One turning vector, and how many ticks it has turned
The counts run from 0 to 769.
[  2  -8 -12  24   6  35  -7 -20  -5   1  -8 -18  12  -8  11  -9  -4 -37
 -26  27 -18  20 -13 -15   3 -14  -9 -25   3   0  27  -8   4   4   8   7] : 168
[  1  21   4 -11 -24  25  -2  15 -19  10 -20 -38   6  -6   5  14 -14 -10
 -28 -23 -26  29  -5  16 -14  10 -11  -6  -7  11  18 -20  11   5   9  16] : 579
[ 22  16  14   8   6  21 -14 -10   9  12 -17 -11 -10  -1  -8   3  -5   8
 -47  -2 -19  10   3  -9  10  -1   9   4  35   4  -8 -16 -22 -20 -22 -10] : 494
[ -3  11 -15  22  19  15 -32  35  -5  -3   5 -28  -3 -10  10  20   0  -4
 -22 -20   1   3 -20 -10   3 -20   0  -1 -25 -34  12  -9  -5   4   1  23] : 122
[ -7  42   8   1   6  21 -11   7 -11 -11  -4 -14   5  -6  -3  -1   9  34
 -37   3   5   1  -3  -3   7   0  15   7 -31 -28  -4  -4   4 -39   7   3] : 128
[ 14  12  11  21   9  38  -2  -8 -14   0   6  -4 -11  11 -19   9  19   1
 -14 -13 -21  -8 -15   3  20 -20  14 -12  17   5  15   8 -33 -28  -5  -4] : 486
[  2  14   6   7   3 -26 -35  -3   3 -24  -7 -35   7  -1  11   9  -3 -15
 -44   4 -12  -3 -22 -18 -16  -3 -10  10  -4  -6  14  18 -13 -12  -4 -24] : 614
[ -9  23   8  14   2  20 -17  -2  -4  -3  -8 -21 -10  -5   9  15 -19 -52
 -31   9  -9  15 -23   1   3   1  15  14  -3  12   2  -1  20  12   1  -5] : 667
[ 12   5  -2 -13  29  11 -30  -9  16   7  -3 -25  26  -1 -20  10 -35  10
 -20   2 -16  -3 -29 -20 -25   5 -10   8  -5 -10  27  -9   2 -19   5   7] : 25
[ 25  17  -1 -18  10  11 -21  16 -18  10 -23 -38 -22  10  17   5   7 -19
 -36  -4 -16  11 -10  -3  -4   7   1   1  15 -29 -10  -3 -13 -16   9  10] : 502
[ -5  40 -10  19   7   5 -23   2 -35  -1   0  -5 -15  -1  20  12   3 -35
  -8  -4  -1  -7 -39  -5  13 -24  23  -8  13  -4  22   3  -4   5  -2  -8] : 276
[ -2  13   4  23  14   3 -16  12  -2   5   3 -17  20  14 -17  21 -20  -2
 -24   0 -16   7 -15  -4  13   5  10 -29 -26  -2  35 -26   0  -5   4 -20] : 410
[ -4  10   0  17 -10   0 -20 -29  -1  -8  17 -13   2 -13  19   5   6  -5
 -23 -16   6   6 -32 -19  -2 -23 -31   9  15 -11  11 -24  23 -19 -11 -21] : 451
[ -7  16   8   1   1 -14  -7  -5  -9 -11   1 -43 -14   4   4  17  11 -40
 -24  -5 -13   5 -19  10  12  -5 -12  12 -17 -35   7  11 -14 -23  -5   0] : 223
[ -6  43 -10  24   9  -6 -20   8 -32   1  -3  -8 -13   4  10  16  17  13
 -29  -8  -3   7 -15 -10  -1   2  15 -15   2 -29  13   4  -9 -16   4  -8] : 507
[  0  12 -25  23  -6  23   3 -11   2 -13 -15 -27   6  -6  22  -7  13 -20
 -19  22 -30  21 -22  -4   5  -4   3 -23   9 -10  27 -10  -5   1  13   3] : 169
[ -7   8   7   2  12   4 -10  -4  -4  12  -7 -26  -6  -4  -5  14   0 -15
 -36  -9 -26  21 -22  -2 -13  14 -35  23  -1 -37   6 -15  -3 -17  18  -2] : 735
[ -2  50   2 -21   5  20  14  -4  18 -10 -14 -29  16  -8   8   7 -11   9
  -8  -6 -31  -1 -30  16   9  -5   6   3  21   5  20  -7  -1 -11 -14   6] : 259
[  2  16  18  14   0  16  -4 -36 -23  -3  -7  10   2 -20   5  13  -5 -14
 -27  15  -3  13 -14  -1  18   0 -10 -11  31 -20  -3  -9  30 -16 -18  -3] : 551
[  5  19  15   7  -8  25 -17   5 -49  -5  -2   2  -4   2   0  42 -13 -13
  -6 -29 -10  -9 -30   0  -6  -8   9 -11  -4  16  15   1   0  -5   2   0] : 587
[ 28 -14  10   2  20  25  -1 -12  -4 -23 -13 -31   6  -5  11  29  -8  -7
 -36  -2 -13 -10 -21   0  -3  18  -2   1  23  -7  -8   5   9 -21  12 -14] : 714
[ 23  14   7  14 -11  18 -23  18  -4  -8 -11 -27  -3 -10  -1  -3   4   8
 -42  -3  10   8   8  -6  15   3   5 -23  29 -19  -3 -15  18  -6 -23   9] : 395
[  6  24  12   0  17  -7 -27 -24 -30  19   0  -4  10   5 -21  12 -16  14
 -21  -6  -7 -19 -13   5  14   3  -1 -10 -15   0  25 -19  12 -15  -5 -15] : 419
[  0  15  10   9   7  15 -12  15  -1   4  10   3  22 -21   7  17 -25   9
 -12 -16   0  17 -32  -8  10 -11  -4 -14 -29 -23   9 -35 -13 -19 -10  22] : 132
[ 23  -3  10   4   9  19  -9  -3 -11 -25 -15 -21   6  -7   4  24   8  11
 -29   1 -14 -28 -21  -3  -3  10 -10   1  24  16  24   2   2  -5   6 -26] : 93
[ 15  16  29  18 -18  29   8   4 -26   4 -10  -6   9 -15  -2   3   7  12
 -27 -25 -10   4   0  22  27  -2  -7 -17  10  -7  12  -7  13  -7  -5  11] : 474
[ 18  -7  32  22  -3  23   0 -13 -26  10   1  -4  -5 -12 -22  11 -12 -20
 -16  -8 -25  -6 -22   8  28   7 -18 -14   3  -1  19  -6 -16  -4  10 -10] : 88
[  2  -1   2  22   9  33 -20 -16 -10   2  -4 -12  -9  -6   3 -13   1 -47
 -30  19 -15   4 -17  -8  11 -19 -15 -10   1  -7  19  -9   7   3   7  -2] : 167
[  7  31  20   6   6  12 -16 -35 -11  -6  -4   3  12 -14  -1  13 -13  -6
 -13  -3   5  -6 -32  -2  -7 -20   2   7  10  -5  24  14  23 -10 -35  -2] : 151
[  0  -5  15  -8  29  35 -18   6 -22   0  -7  -3  20  -9  -8 -10  12  -9
 -20   5 -16 -14 -20   4  -2 -14 -25  -9 -25 -23  27   3   5 -18  23  13] : 245
[  3  31   3  15 -14  20 -11   0 -40  -5   8  -8  -8  -2  -7  31   2   7
  -1 -30  -7 -18 -26   7  -3 -12   6 -17  -4  11  29   6  -2   2  -1   3] : 586
[ -5  22  -6   5 -27  17 -25 -11 -13 -22   9 -25  10  -7  -5 -17   5  10
 -16 -15  -8  -3 -29  -8 -27 -25 -20   7   9 -11  20  18   9 -23  -2   4] : 460
[  5   7  23   7  20  18 -16 -22 -22  -8   7  -8 -18   3 -30  35   2 -25
 -22  -6 -14 -15 -14  -2  12  -3   7 -12   5  11  13   8 -20 -20 -17 -15] : 98
[ 10  24  -1  24   7   1 -22  -5  -4  13  -7 -27 -25   1  -4   9   9  -2
 -48   5  -7   1  -5 -24  -8  20 -13  18  19 -19   8  -5  -8   5   2 -16] : 504
[-21  33 -11   0  -9  12   9   4 -11   4 -18 -28   3 -13   6  10   8   5
 -39 -14 -19  28  -1  11 -12  10 -16   4  -3 -22   3  -7  14 -14   6   8] : 348
[-18  17   7   8 -22  10   5   1 -23  -6  12 -20  -1  10   9   4  15 -33
  -6 -23  -5  28 -22  14  17 -17 -13 -12 -17 -22  10  -8  10 -27  -6   3] : 454
[ -1  50   0 -10   9   7 -12  -8  -1   2   2 -38   6  -5 -22  15 -22  26
 -12 -12  -9  -4 -22  12   8  14   0   3   8 -16  14 -10  18 -22 -15  10] : 28
[  1  10  -4   2  16   4 -21  20 -15  -8 -11 -43   2   4  -9  -1   8 -12
 -26  15 -10   1  -2   2  18  17  -3 -27 -31 -28  23  -1  -2  -4   8   7] : 12
[ 15   1  -4  22  13  -1   5  -7 -19 -16 -13 -34  10 -10  14  28   1 -14
 -17  -8 -26 -13 -23  13  23   2   6 -35  -6 -13  17  -1 -18   5   3   3] : 711
[ -1  10  18 -10  13  20  -6  -9  -4   8 -17 -19  23 -23  18  -1  -5 -14
 -43   2 -17  -2  -5   8  10  -5 -22   9 -34  18  20  -9   6   5  -2   7] : 757
[ 12  18  -8 -16  29  10 -18 -24 -26  26 -12 -12   8  -3   4   3 -27  -4
   1  -8 -28  -6 -34   5   1 -18   2   1 -12 -19  22  -4   2 -16  10  26] : 34
[  8  14   1  20  -8  29  -5  26   6  -9 -18 -26  -2   0  30  15 -14 -28
 -35  -2  -4  29 -18  -2   1   2  27   2   0   3  -2  -7   2   4   5   3] : 279
[ 12   7   9  10  -5  -4 -22  19   6 -12 -12 -35  21 -20   2  -6  -9  16
 -43  -6  -3   5 -10  -5  -2   4 -20   1  11 -36   3 -11   9  -4  -4   9] : 626
[-12  28  14  -8   9  11 -13  19  -5  -1  12 -22  10 -22   8   5 -16  -5
   0 -15  -7   4 -33   0  23  -4  -5  -1 -26 -28  16 -28  -7 -19  -8  23] : 133
